One turn moves every row onto another: examples first, then more rows asked
Riza: [  1  -2   8 -16  -3  -5  -7   2 -11  -4  -4   8  -3   0  -8  -2   1  -6
  -5   5 -12  -1]
Sokit: [ 5  3 10  2 -4  4  0  0  2 -2 -2  2 26 -1 -4 -1 -1 -7  0 -2 -2 10]
Vomul: [  1  -7  11  -1  -1  -9   5  14  -6 -11  -4  20   5   9   7  -9   2  -1
  -2   3  -9  -2]
gak: [  5  -7   5   9 -16  -1   8   7   2 -11  -7   9  15  -7   9  -1  -8   0
  -2  -3  -6  -3]
ripez: [-5 -3 15  0 -4  0 -4 -2 -8  8  3  8  7  2 -7  3  2 -4 -8  5 11  3]
lisun: [  2  -5   8   3 -10   3  -8   6   2   0   9 -10  -4  -2  -6  -4  -5  -6
  -3  -2  -1  -1]
Domib: [-11   4   9  -8  -6  -3   5   1  -4 -13   6  14   1  -5   4  -5  -5 -20
  -4   3   1  -3]
Bon: [  6  -4  12   3 -15   5  -8  -4  -3  -4  -4  12   1  -8  -2 -13  -7  -8
   1  -3 -11   4]
nat: [-3  4  6  1 -8  8  1  5 -1 -8  9 10 12 -9  7 -2  1 -2  8 -2 10  7]
Viv: [ -2 -16   9  -5 -11   9   5  14   4  -4   2   4   4  -9  -1  -8   1   5
   0   2  -2  -7]
lisi: [  3  -2   6 -11  -7   5   2   2  -5  -3  10  -7  17   2  16  -4   0  -5
  -6   1  -2  -1]
zekul: [  3 -11   5   1  -4  -9   9   3   0  -5  -7  11  12  -2   1  -4 -14 -10
   4   0 -12   8]
mil: [  4  -9   7   1  -5  -2  10   6 -16  -5  -8  11   8   0   6  -5  -6   7
   2   4  -5   8]
sopi: [ -5 -11   3  -8  -1  -2  -2   0   4   4   8  12   5  -4   6  11  -4  -2
  -4   3  -5   7]
tuket: [  1 -10  10  -9 -11 -15   3   2 -10  -6   0   7   8   5  12 -11 -11  -1
  -1   1  -1   8]
Gebiz: [  7   1  14  -3  -5  -7   1  -2 -12  -9   5   1  -1   4   4   3   2  -9
  -6   6   0 -13]
bifub: [  1  -1  10  -3  -6  -4   0   4   4   0  -2   0  19  -3  -2  -4   1  -7
 -21   5   2   3]
nak: [ -4  12   9   0  -7  -8   3   0   7  -2  -3   0  10 -10  -1 -11  -6  -6
  -6   0   5   3]
Mak: [ -7   0  13   6  -9  -5  10  -7   4 -11  -4   1   5  -3  -1 -12   1  -1
  -8   4   3   6]
patub: [  4  -4   6   3 -22   3   3   6  -6   2   4   7  13   8   4  -3   6  -9
  -3  11  -2  -5]
bilo: [ -5  -2  10   7 -10  -2   4  -3  -3  -5   6  -2  -2  11   7   1  -9 -13
   2   2  -3  -7]
bule: [  9   4   6  -8  -1  -5   3   3  -9  -8  -2  13   8  -8   2  -3  -6  -1
   4   7   6 -12]
kedo: [13 -4  8  6 -9 -6  7  9 -1  6  3 15  2 -5 -4 -3  5  3 -3  0  1 -6]
per: [ -2 -10  17  -8  -8   9  -1   1   0  -5   4   6   4 -11   3 -18   5  -6
   4  -4   5  -2]
semif: [ 8  2 -2 -8 -4 -2 -7  7  7  0  6 16 -3 -5  0  4 -3 -4  1  0 -8  1]
Doli: [ -2  -4   8 -13  -6  -2  -2   7  -5  -2  15  19   1  -2  -1  -5   1   2
 -11   1  -6   1]
ziful: [  2   0   6   6 -11   3   1  -1  -5  -6   0  -4 -14   2  -2  -3   0  -4
  -2   3  -3   1]
sev: [  7  -1   3  -4 -11   5  -9  -2  -5  10   7  15   6  -5   4   3   7  -7
   2   6  -3   0]
mefun: [ -2  -8  11  -1  -7  14   1   7   4 -10 -10  10   7  -1   5 -10  -6 -11
   1  -8   2  -7]
dig: [  3 -11  10   0   9   4   5   7   5  -2  -7   4   6  12   2   1  -2   0
  -1   8   0   5]
Tad: [  2   0   6   2  -1  10  -2   4  -5  -3 -16  11   4   0   5  -1  -2  -8
 -14  -4  -5   3]
katep: [ 10   3  20   3  -8  -4   1  -4  -6   0   4   2  10  -5   5  -6  -4   2
 -11   5   9   5]
zuk: [  2  -9   8   1 -10  16   2   3   2  -4   3   1   4 -10  13  -6   0  -7
   8   8  -4   5]
rese: [ -1 -13  -3 -10  -3   0  -8   2   3  -5   2  12   7  -6   5  -5  -6   2
  -7   2   2  13]
Dasog: [  3  -9   8  -5  -7  -6   0   4   6  -5  -6  -1   1   9  12  -9   1  -9
   1  -1 -11 -10]
Zake: [ -4 -12  11 -10  -8   3  13   4   2  -1   3   7  -5  -8   7   1  -1   4
   8   0  -2  -6]
lak: [ -2  -1   3  -2  -2   0   8   5   3  -1  -2   0  -6   9  -3  -9  -5 -11
  -8  -2   1 -10]
ziv: [-9 -6 20  4  7 -2 -2  4  2 -6  7 13  9  1  3 -6  5 -9  0  2 -6 -6]
Vem: [ -2   3   7  -5 -13 -15   5   9  -9   5   0   3   7   0   8  -3 -12  -2
  -4   4  -8   6]
damob: [ 14  -4  11  -8  -8   1  -3  -1   0  -7   4   5   8   4   3   0   0 -11
   6 -13  -5   6]

bifub -> per
ziv -> bule
Where do these go?
Doli -> katep
nak -> Viv
rese -> Mak
mefun -> Vomul
Bon -> dig
nat -> gak

